In the rows, 128 means zero.
Each path below is one point turned by a fixed rotation once a step. After each direction that follows a path, write how fast that rotation turns it, in degrees per step (0 if it stays still).
Each turn is a multiple of 5 degrees from 10 to 175, or 0.
Each row of a path follows its step; steps can be skipped.
Path 1:
step 4: [121 129 130 122 131 129 126 134 137 130 127 132 134 118 137 124 135 134
 130 135 132 123 142 123 131 136 122 127 122 143 126 127 134 127 132 130
 117 137 125 123 128 127 134 127 126 136 125 135]
step 7: [122 132 118 127 135 124 118 135 131 132 132 128 130 126 133 133 136 133
 130 129 124 132 142 126 133 139 127 137 119 129 124 130 133 132 133 127
 118 128 116 130 127 122 141 123 127 128 132 138]
step 8: [121 129 124 124 137 133 116 132 142 136 132 131 128 128 131 138 138 126
 134 122 136 131 133 130 132 129 122 123 122 140 120 118 128 137 136 132
 129 128 123 132 124 124 129 124 123 130 133 130]
step 15: [125 130 124 122 127 128 120 142 136 131 131 130 118 126 121 132 140 132
 127 121 136 127 131 124 125 128 123 134 128 125 134 139 124 131 130 123
 123 141 127 131 115 128 136 128 128 135 135 139]
step 18: [119 137 123 114 123 126 127 131 129 133 131 117 118 127 118 139 127 131
 130 131 124 130 136 133 122 124 128 132 124 117 124 127 122 129 128 126
 124 135 128 129 115 128 132 132 128 135 135 140]
step 30: [123 117 124 120 119 129 126 130 125 128 124 128 127 120 122 128 131 127
 137 139 134 131 136 126 125 116 128 124 129 123 138 133 129 122 125 131
 126 139 127 125 135 139 128 141 120 134 129 131]
step 32: [121 137 130 135 132 124 124 125 129 132 130 135 128 119 126 131 130 127
 128 135 131 128 145 116 123 122 123 129 127 135 123 126 130 119 132 131
 120 132 125 135 137 137 125 130 118 134 119 133]
Directions:
[124 130 128 126 129 128 129 125 128 130 127 126 129 130 131 130 125 126
 126 127 130 131 128 129 129 126 129 126 124 128 130 131 125 131 126 127
 129 124 126 129 129 127 129 127 127 131 131 128] => 40
[126 130 131 127 127 127 127 124 128 127 126 126 128 129 129 126 128 130
 127 126 128 125 130 128 124 127 127 127 129 128 132 130 128 128 130 127
 129 133 125 126 127 130 126 127 127 128 126 132] => 25
[128 129 130 128 130 129 124 129 130 127 128 128 129 125 130 130 130 127
 126 127 129 127 128 130 131 128 125 127 129 129 132 129 129 127 126 125
 129 126 133 127 127 126 123 131 129 128 130 128] => 160
[125 128 131 129 125 128 129 133 127 128 129 126 125 126 128 129 127 133
 123 132 128 128 129 128 125 126 127 127 126 129 127 129 127 126 129 129
 128 128 129 129 130 127 128 128 128 131 128 128] => 25
[129 127 126 127 127 128 127 128 126 127 124 127 126 126 127 132 127 128
 129 128 125 129 130 131 128 129 129 127 129 128 124 126 129 131 131 128
 133 126 126 125 126 127 125 127 128 129 130 129] => 40
[131 133 127 132 129 129 129 127 126 130 131 126 130 129 128 126 126 129
 126 128 127 129 132 128 131 128 132 131 126 127 128 128 128 127 128 128
 130 128 128 130 127 126 125 130 129 129 125 132] => 100
Path 2:
step 7: [134 115 137 127 128 130 131 126 121 129 128 129 145 129 126 123 124 127
 127 122 124 134 121 123 123 119 129 127 129 127 125 125 132 128 110 122
 133 130 130 130 135 133 134 136 139 131 123 145]
step 8: [135 129 126 131 121 125 134 135 132 138 126 126 123 124 135 147 139 132
 123 124 131 124 131 137 122 137 119 124 121 127 130 142 122 122 121 126
 118 133 130 130 129 118 128 128 122 123 130 124]
step 13: [132 115 136 132 128 119 123 126 120 128 130 120 140 134 121 122 118 134
 125 125 126 126 135 126 125 137 126 127 117 133 125 130 128 128 121 120
 132 135 120 126 138 141 132 126 127 124 115 123]
step 24: [127 111 131 130 133 123 136 123 126 125 132 135 124 125 125 119 131 122
 127 126 129 131 131 127 129 140 115 128 132 144 130 115 129 132 133 127
 119 128 122 125 130 137 132 120 117 132 128 124]
step 26: [127 136 138 119 138 132 130 118 136 142 121 130 128 128 131 129 127 123
 126 141 135 123 136 126 122 140 129 130 136 123 120 125 128 131 112 133
 124 129 130 129 121 133 136 130 135 125 130 126]
step 28: [122 124 128 125 122 121 123 125 128 131 123 112 128 128 128 120 124 127
 134 129 135 128 125 137 141 121 120 125 134 122 140 133 135 124 127 132
 132 119 115 137 117 125 129 130 134 130 128 117]
step 32: [127 135 140 120 140 130 120 118 140 127 141 130 126 130 130 118 136 125
 131 133 122 135 123 128 128 130 138 135 125 125 124 127 124 123 113 124
 131 122 130 123 132 130 134 121 128 124 131 118]
Directions:
[127 130 128 131 126 131 130 128 128 127 126 127 131 126 126 127 127 129
 127 133 128 128 122 129 129 127 127 128 126 128 129 127 126 127 131 129
 128 127 130 129 127 127 125 125 131 132 129 127] => 135
[129 127 128 126 129 132 126 124 126 124 131 133 129 130 127 127 131 123
 127 129 130 126 128 127 127 129 129 128 128 129 128 128 131 130 127 128
 127 129 128 127 128 129 126 126 128 131 127 128] => 125
[129 131 128 130 125 131 130 129 125 126 130 129 125 129 128 130 130 129
 129 130 127 126 130 127 130 126 129 131 128 128 129 127 125 126 126 130
 125 126 127 129 130 127 127 132 126 126 123 127] => 170
[128 129 126 127 126 125 128 128 129 127 129 131 127 127 129 124 128 126
 127 128 133 125 128 126 130 126 127 125 128 125 130 126 126 127 133 128
 132 127 129 128 127 128 127 130 127 127 127 128] => 60
[128 125 128 128 130 129 130 132 129 128 126 129 129 127 130 130 132 131
 129 128 129 125 127 125 126 127 127 128 129 125 132 125 132 128 126 129
 128 129 128 129 124 128 129 127 130 127 128 126] => 40
Path 3:
step 9: [130 124 129 122 123 127 120 124 125 112 145 129 121 122 114 142 128 123
 129 124 143 124 121 129 128 133 134 132 135 129 134 128 139 127 125 138
 122 114 131 131 129 126 132 117 133 125 130 127]
step 13: [133 138 136 124 126 141 121 138 123 132 127 125 129 130 120 138 132 137
 117 129 133 127 119 128 125 141 126 127 126 109 130 137 130 134 124 129
 121 129 126 128 130 124 131 116 127 132 142 142]
step 18: [134 125 140 129 127 131 129 132 130 128 128 131 129 132 127 142 128 129
 110 136 123 125 122 131 121 139 136 130 128 120 125 116 133 131 119 127
 111 133 117 130 127 123 123 130 123 121 136 141]
step 19: [138 141 125 124 130 119 132 124 140 128 142 131 130 134 121 150 130 129
 118 132 130 122 132 118 135 125 137 127 138 123 130 129 126 122 120 126
 122 116 129 125 135 131 124 122 130 135 133 124]
step 28: [134 124 131 129 128 124 133 119 122 121 136 141 138 123 123 127 131 121
 110 129 132 113 125 129 123 133 128 128 125 124 131 145 136 137 137 129
 118 126 117 129 130 124 125 127 127 120 136 139]
step 30: [130 135 126 128 122 139 122 129 124 121 132 127 130 127 130 146 138 122
 124 121 124 126 125 128 137 131 125 121 145 125 118 119 142 127 134 128
 118 129 137 127 136 124 123 112 127 129 132 136]
step 31: [139 132 140 125 118 127 128 120 131 123 125 131 139 127 127 129 125 120
 124 130 135 117 126 119 133 141 126 133 127 138 135 126 134 126 122 123
 111 125 126 133 128 139 131 114 131 121 143 131]
Directions:
[123 124 131 127 131 129 127 125 127 124 126 127 127 129 125 130 125 131
 129 128 127 128 126 128 129 129 127 127 130 128 125 126 129 127 128 128
 128 129 129 127 127 127 124 128 128 126 124 127] => 120
[127 125 130 129 129 131 132 130 128 125 128 126 129 123 129 131 127 126
 129 128 130 126 130 130 129 126 126 127 125 131 129 129 128 128 130 128
 125 126 129 130 129 129 128 131 127 129 128 128] => 135
[126 126 127 128 128 131 126 127 131 131 127 128 128 130 126 126 127 130
 129 128 130 128 130 127 126 123 123 128 124 125 126 128 128 129 127 126
 128 127 130 128 125 129 129 127 130 129 130 130] => 35
[129 131 133 129 127 128 130 129 128 126 127 126 130 128 124 127 126 130
 130 127 125 128 129 124 125 130 126 129 129 127 128 129 124 129 126 127
 127 129 127 128 129 128 129 131 129 127 132 127] => 140
[127 128 127 127 126 129 131 131 125 130 126 125 128 131 129 128 127 133
 128 129 131 129 128 128 130 129 132 126 125 128 129 128 126 126 128 127
 125 127 125 129 127 129 126 127 126 125 128 128] => 135
[129 130 126 129 127 127 127 127 130 127 128 127 126 127 127 130 126 130
 126 127 130 129 132 126 125 125 129 130 126 126 130 125 131 129 132 128
 128 129 127 126 128 128 130 130 125 124 126 124] => 20
Path 4:
step 12: [124 135 122 130 127 144 125 131 129 119 117 127 135 130 129 124 146 120
 124 126 127 132 125 136 126 120 134 113 116 129 140 136 132 136 128 133
 134 129 125 122 134 124 130 122 126 139 128 128]
step 16: [135 134 118 127 132 136 123 135 122 133 122 118 128 123 125 134 138 140
 127 134 124 120 127 122 118 128 139 130 144 123 119 134 139 118 134 125
 123 137 130 130 133 125 133 122 120 129 128 137]
step 17: [139 135 130 133 133 136 144 130 120 133 126 131 127 133 122 125 126 142
 127 130 149 139 132 137 127 137 128 122 137 125 128 127 125 134 135 118
 126 129 127 127 124 122 127 139 123 126 127 131]
step 19: [123 134 132 134 126 139 130 133 123 127 120 128 145 133 121 131 143 130
 136 128 129 123 115 137 123 124 138 136 123 128 121 118 120 129 125 134
 137 133 132 122 123 135 137 124 129 123 128 137]
step 20: [130 126 131 133 127 132 131 126 129 124 126 119 133 118 123 129 129 131
 133 138 139 127 112 125 125 115 118 116 124 131 136 115 136 140 142 128
 119 126 132 126 125 128 121 127 119 129 129 135]
step 24: [121 131 132 136 127 133 127 118 117 129 125 139 132 121 121 132 129 140
 122 123 137 134 126 122 128 137 128 130 136 132 130 130 142 132 119 117
 122 143 125 134 125 116 127 125 128 141 126 125]
step 27: [117 131 120 129 128 140 140 125 117 140 137 120 123 134 127 135 133 129
 134 131 126 135 110 136 118 135 118 126 122 126 129 123 135 127 131 133
 120 138 133 126 127 124 125 126 122 128 124 128]
Directions:
[127 127 128 132 127 127 130 128 125 129 126 129 129 131 127 131 131 125
 126 125 131 129 125 127 130 131 127 125 130 124 127 130 128 129 126 129
 130 130 125 127 129 129 128 127 131 127 128 131] => 145
[127 128 130 129 123 125 127 129 127 127 130 128 127 128 130 129 126 131
 129 128 131 131 132 131 127 128 126 128 131 125 126 128 128 131 128 124
 127 126 129 128 128 128 126 125 130 129 126 127] => 100
Path 5:
step 7: [138 123 129 135 129 140 138 119 130 120 131 138 125 124 119 115 129 118
 133 110 126 123 124 136 133 131 128 126 132 118 122 130 131 123 124 117
 126 125 126 134 120 118 129 122 117 134 136 123]
step 8: [131 139 129 128 121 136 131 122 130 145 124 125 125 137 124 134 127 139
 122 130 109 133 131 110 124 132 129 121 124 128 132 126 120 119 127 131
 127 127 142 133 132 132 133 127 139 126 130 129]
step 11: [131 118 117 129 130 136 128 125 113 128 132 124 122 142 118 127 120 133
 124 132 127 123 139 127 129 119 138 126 120 125 135 127 130 138 134 132
 136 139 128 115 126 133 126 132 121 120 127 141]
step 17: [138 130 123 131 135 135 119 128 124 134 125 128 136 124 118 120 130 122
 137 131 130 127 119 124 131 139 117 140 117 139 127 123 126 128 142 132
 139 128 130 138 139 133 131 128 119 137 128 124]
step 27: [126 130 126 126 140 133 118 127 121 128 124 122 131 122 129 134 127 117
 128 131 132 120 137 116 133 129 125 132 126 129 132 119 127 129 131 120
 127 131 140 112 126 129 126 143 134 111 115 129]
step 30: [125 123 126 114 126 127 133 131 120 134 122 124 129 130 119 124 131 121
 132 121 131 133 116 141 114 128 132 124 136 128 134 128 137 134 133 134
 119 129 123 124 140 116 130 140 125 122 118 122]
step 31: [122 130 124 129 134 122 127 125 133 126 136 137 132 116 135 142 134 139
 134 132 131 136 121 130 141 130 123 122 129 134 124 119 120 137 120 135
 131 125 133 135 138 139 121 120 133 139 123 125]
Directions:
[128 125 127 131 125 126 128 127 125 131 129 129 128 129 127 127 127 127
 128 126 130 127 130 126 126 131 126 126 131 127 131 127 132 129 129 130
 126 128 122 129 127 126 128 128 131 129 130 128] => 175
[127 128 128 131 126 130 123 127 130 127 126 129 127 125 129 125 126 129
 127 128 128 127 128 131 126 129 128 129 131 131 126 127 129 127 123 128
 127 125 128 128 125 128 129 126 125 125 127 129] => 130
Path 6:
step 6: [125 122 120 136 123 108 131 139 129 128 123 139 136 132 126 120 139 124
 130 124 128 128 120 128 124 129 118 109 137 132 130 131 126 138 129 130
 139 134 129 116 132 129 132 123 133 132 138 128]
step 7: [135 135 127 121 131 134 115 122 128 122 126 143 125 135 122 134 122 136
 129 124 125 120 129 134 118 139 144 125 131 130 125 116 125 145 121 132
 135 120 125 127 132 132 130 128 115 123 126 127]
step 11: [130 124 126 125 123 123 142 139 138 132 129 120 134 123 137 127 130 127
 126 124 131 132 121 132 124 134 129 129 133 129 121 129 145 129 122 139
 125 124 137 114 124 119 120 136 147 122 131 132]
step 16: [116 122 133 124 118 128 130 131 130 121 132 126 133 123 131 120 119 138
 137 121 123 133 117 130 128 132 114 133 126 136 126 126 117 137 114 128
 114 134 138 131 113 126 131 130 132 133 128 130]
step 24: [125 127 130 134 122 121 124 117 129 129 120 135 123 141 125 114 125 126
 131 138 126 110 119 121 126 128 120 120 116 130 124 136 127 136 131 129
 133 129 126 137 138 128 122 136 122 121 117 135]
step 25: [123 142 137 137 131 135 135 126 121 123 127 138 126 134 130 142 128 134
 136 138 137 117 132 131 128 134 126 124 124 126 131 121 138 124 138 119
 125 119 133 121 120 133 138 117 122 136 129 126]
step 29: [129 124 124 122 133 121 126 132 136 144 130 120 122 116 131 122 120 115
 125 139 125 127 125 121 135 128 130 117 121 124 124 129 136 123 119 119
 130 131 123 121 135 127 120 127 123 112 121 119]
Directions:
[126 126 128 127 127 126 128 128 129 129 128 124 126 127 127 127 126 132
 128 130 129 130 131 127 129 127 125 129 131 128 129 125 127 127 125 124
 125 125 126 129 128 129 125 125 129 125 130 127] => 25
[128 130 125 128 131 125 132 128 128 127 131 125 127 130 129 129 125 126
 125 127 128 127 130 128 130 127 127 129 129 128 129 128 128 131 127 124
 131 128 130 128 130 126 131 129 130 128 129 129] => 125
[128 130 126 132 126 128 127 130 127 128 131 129 126 127 127 129 125 125
 128 128 124 131 131 128 129 129 126 129 129 127 128 130 128 128 129 132
 126 127 129 131 123 128 128 129 131 129 130 129] => 65
Path 7:
step 0: [120 131 129 127 133 134 132 125 135 135 131 139 131 117 124 137 114 141
 137 134 130 126 126 129 129 129 131 115 136 127 129 127 118 116 134 125
 129 121 125 119 130 134 120 131 124 132 133 135]
step 1: [129 128 116 130 138 140 122 132 136 131 125 130 133 125 120 141 118 134
 128 128 135 139 127 130 132 129 123 123 125 135 120 129 119 116 133 115
 121 136 130 127 130 118 127 133 132 132 127 120]
step 10: [127 137 128 126 139 130 123 124 120 127 125 128 125 123 135 137 129 134
 126 141 126 127 134 115 131 131 127 122 134 122 136 127 130 126 134 115
 135 139 125 117 128 127 121 133 116 129 120 136]
step 12: [118 124 127 139 128 136 133 123 129 128 125 127 118 139 122 134 136 126
 129 129 122 131 128 125 131 120 131 128 124 114 120 135 117 134 132 120
 138 135 136 124 124 124 126 121 123 137 119 137]
step 15: [131 132 141 135 131 130 131 133 134 121 135 128 118 134 122 124 123 133
 135 120 126 115 131 125 124 132 131 129 140 117 128 129 122 135 125 130
 131 126 120 130 130 139 129 123 121 136 113 134]
step 21: [132 127 125 128 131 123 122 121 138 128 121 131 120 120 131 138 120 119
 115 123 125 139 128 136 133 133 125 114 118 121 122 127 118 128 125 126
 135 126 126 117 120 126 125 129 131 126 124 121]
step 29: [132 114 119 136 133 137 128 123 128 139 120 128 131 122 137 142 128 130
 122 129 118 130 127 127 126 130 126 128 127 125 120 126 119 121 129 114
 134 134 135 114 121 118 131 131 128 128 130 125]
Directions:
[127 124 128 129 130 132 129 130 128 128 126 127 132 131 129 128 127 134
 129 126 128 125 129 133 127 128 127 128 128 127 130 128 126 129 129 127
 127 126 126 129 127 127 129 130 128 129 127 130] => 25
[130 125 126 130 131 126 129 129 128 130 128 130 127 125 129 128 128 131
 125 131 127 130 126 128 126 129 126 128 127 130 124 125 129 127 125 129
 130 127 128 130 128 128 128 129 134 127 125 127] => 140
Path 8:
step 4: [128 129 121 125 122 123 139 134 130 125 124 132 126 130 128 125 143 125
 128 129 126 134 132 119 127 139 128 132 134 124 145 126 139 122 140 127
 120 139 134 124 116 138 132 123 132 121 124 136]
step 9: [124 124 115 131 124 130 132 131 126 137 130 135 129 113 127 114 128 124
 125 136 123 128 126 120 115 130 122 122 126 123 136 126 135 129 139 140
 126 125 138 138 128 118 131 119 134 129 120 130]
step 17: [123 130 121 132 131 127 132 139 140 127 127 136 128 119 130 123 126 132
 119 123 112 130 123 129 119 127 131 134 124 117 129 118 118 142 121 119
 129 128 135 120 123 126 127 124 139 121 123 125]
step 20: [130 136 122 118 133 131 141 133 132 129 134 137 118 120 129 120 137 125
 131 115 131 130 131 126 124 134 129 128 123 106 132 127 136 123 129 121
 126 123 125 130 130 133 119 122 126 116 127 127]
step 24: [127 133 122 125 131 121 127 142 133 133 124 125 130 129 134 120 146 132
 133 130 136 128 120 131 125 128 136 133 132 137 135 125 123 125 130 129
 117 133 146 131 117 126 125 129 137 119 124 135]
step 28: [119 130 139 132 124 133 130 146 128 129 120 130 131 131 123 122 123 127
 132 131 130 119 119 121 117 126 129 116 130 113 121 124 129 130 133 135
 122 123 119 132 127 134 123 122 136 113 126 131]
step 30: [119 129 113 134 134 136 138 127 128 128 128 133 131 128 115 122 136 129
 136 123 122 134 119 126 124 131 117 129 119 131 125 127 133 133 132 137
 125 121 125 131 118 142 126 136 117 122 131 129]
Directions:
[132 125 125 127 127 127 128 127 127 128 128 130 128 127 125 125 126 126
 127 129 124 129 125 127 128 125 127 130 123 129 129 125 126 129 126 129
 130 126 126 128 127 127 130 129 129 131 129 128] => 90
[128 127 129 127 126 124 128 130 131 133 128 126 130 128 132 129 128 128
 125 131 129 128 126 127 126 126 125 128 128 128 128 129 125 128 129 128
 129 129 124 128 125 129 126 129 126 126 125 128] => 70
[128 126 127 124 125 124 129 124 130 128 129 126 125 128 128 128 130 128
 130 127 126 130 129 127 130 127 132 126 127 127 128 129 128 127 130 127
 126 127 129 127 127 123 129 125 130 124 128 128] => 160
[129 127 130 127 125 126 129 125 126 128 129 133 129 129 127 127 130 125
 129 128 132 129 129 129 132 129 125 128 129 126 128 127 128 130 127 130
 125 128 128 128 125 133 129 129 128 126 129 125] => 40
Path 9:
step 2: [122 137 123 135 128 138 127 134 134 136 128 127 120 120 129 127 133 126
 117 125 131 120 135 135 130 124 119 125 137 132 131 124 134 113 131 137
 125 126 129 128 136 131 127 133 127 139 144 123]
step 5: [115 129 129 124 137 128 122 134 128 123 126 147 126 115 128 131 131 125
 132 119 124 125 137 126 130 126 125 122 135 133 127 119 125 132 123 126
 135 131 129 133 125 115 136 134 129 137 140 126]
step 6: [121 119 132 125 134 129 120 136 125 122 109 131 130 127 132 124 132 129
 126 123 123 130 128 128 135 136 128 135 138 128 134 126 129 122 134 120
 126 113 125 130 125 130 127 113 127 139 133 138]
step 8: [116 140 130 129 130 131 127 138 129 131 121 123 124 121 137 131 129 130
 137 123 133 125 130 138 117 131 132 120 134 126 124 131 130 122 133 128
 121 114 134 121 135 116 134 136 131 132 138 127]
step 10: [120 133 121 131 116 119 134 123 122 126 124 127 140 138 121 133 122 129
 128 124 125 135 131 129 136 145 119 122 130 133 125 132 136 128 123 127
 131 118 127 119 141 122 127 128 125 125 134 134]
step 12: [132 127 132 141 129 135 122 126 126 136 118 125 127 123 123 116 132 123
 120 134 126 130 130 130 128 133 116 127 126 132 128 137 132 123 133 128
 127 109 122 134 132 133 137 118 131 133 130 142]
step 24: [121 123 122 130 136 133 127 131 130 117 120 132 122 128 121 116 126 128
 123 127 134 125 130 130 133 121 121 128 128 135 128 135 127 124 135 137
 129 114 121 128 130 124 149 125 120 135 138 132]
Directions:
[129 130 129 128 124 129 125 126 126 128 129 133 127 126 125 131 131 126
 129 127 126 131 125 126 129 127 130 129 128 129 129 128 132 129 131 127
 130 128 127 129 127 128 128 126 128 130 128 131] => 65
[125 131 132 126 127 130 130 129 124 126 127 128 128 130 132 130 126 126
 126 129 126 128 127 128 127 128 130 127 126 124 126 130 129 127 127 124
 130 128 130 126 129 130 128 128 127 127 129 129] => 35
Path 10:
step 1: [124 128 112 120 125 126 135 130 140 126 132 127 133 127 123 123 117 116
 128 130 116 126 126 122 133 120 126 135 126 130 122 124 131 129 136 135
 110 136 129 132 130 122 134 136 138 126 116 124]
step 4: [135 125 136 122 129 128 130 130 123 125 139 121 131 142 109 130 116 130
 122 127 119 133 120 138 131 127 117 122 137 126 132 130 126 123 120 125
 119 124 131 132 128 129 133 131 138 137 130 121]
step 9: [138 131 126 120 123 120 134 132 131 132 130 121 129 140 120 132 123 131
 134 131 122 116 121 139 146 131 124 122 123 125 144 129 129 128 127 126
 122 132 127 136 130 136 113 134 131 128 120 122]
step 13: [130 140 131 131 132 139 133 120 128 125 127 140 128 130 132 120 121 132
 136 130 128 133 125 119 143 119 121 124 132 113 128 131 127 126 129 117
 138 135 126 131 132 125 127 123 143 128 115 127]
step 14: [129 136 122 122 118 136 124 131 127 125 131 119 146 130 121 130 130 130
 129 128 132 129 124 132 149 125 129 124 124 122 129 124 129 138 129 116
 126 135 125 129 141 128 119 121 136 137 133 122]
step 22: [114 137 122 126 122 125 125 131 134 128 133 129 128 133 124 127 118 141
 132 127 121 131 115 132 123 123 128 133 124 134 117 121 127 129 126 133
 127 123 116 127 131 139 123 125 146 121 133 115]
step 29: [138 130 131 114 132 137 130 123 126 125 135 131 134 133 126 128 122 131
 134 128 130 143 123 133 142 121 121 119 141 119 137 124 128 128 122 119
 130 127 129 138 133 125 122 126 136 124 116 127]
Directions:
[129 132 128 132 124 126 126 129 128 128 128 126 129 129 127 126 129 128
 128 128 130 125 130 126 129 127 127 126 123 129 126 129 128 129 127 125
 126 131 129 125 128 127 127 129 129 131 124 130] => 60
[127 130 129 127 130 130 127 126 131 126 127 128 128 127 129 128 131 133
 128 128 130 128 130 127 131 130 126 128 129 129 131 127 129 130 131 129
 126 131 130 126 132 129 132 129 129 128 129 129] => 20
[127 126 126 128 129 130 125 129 129 130 127 128 127 128 128 128 129 129
 130 124 126 125 126 130 132 131 132 128 123 128 125 126 129 128 126 127
 128 128 126 127 130 129 128 125 127 127 131 128] => 130
[125 128 128 131 127 133 128 127 130 125 129 124 128 126 127 130 127 127
 127 124 130 128 129 129 126 126 129 128 129 130 131 130 127 128 128 128
 129 127 127 123 126 129 125 127 127 128 131 127] => 90
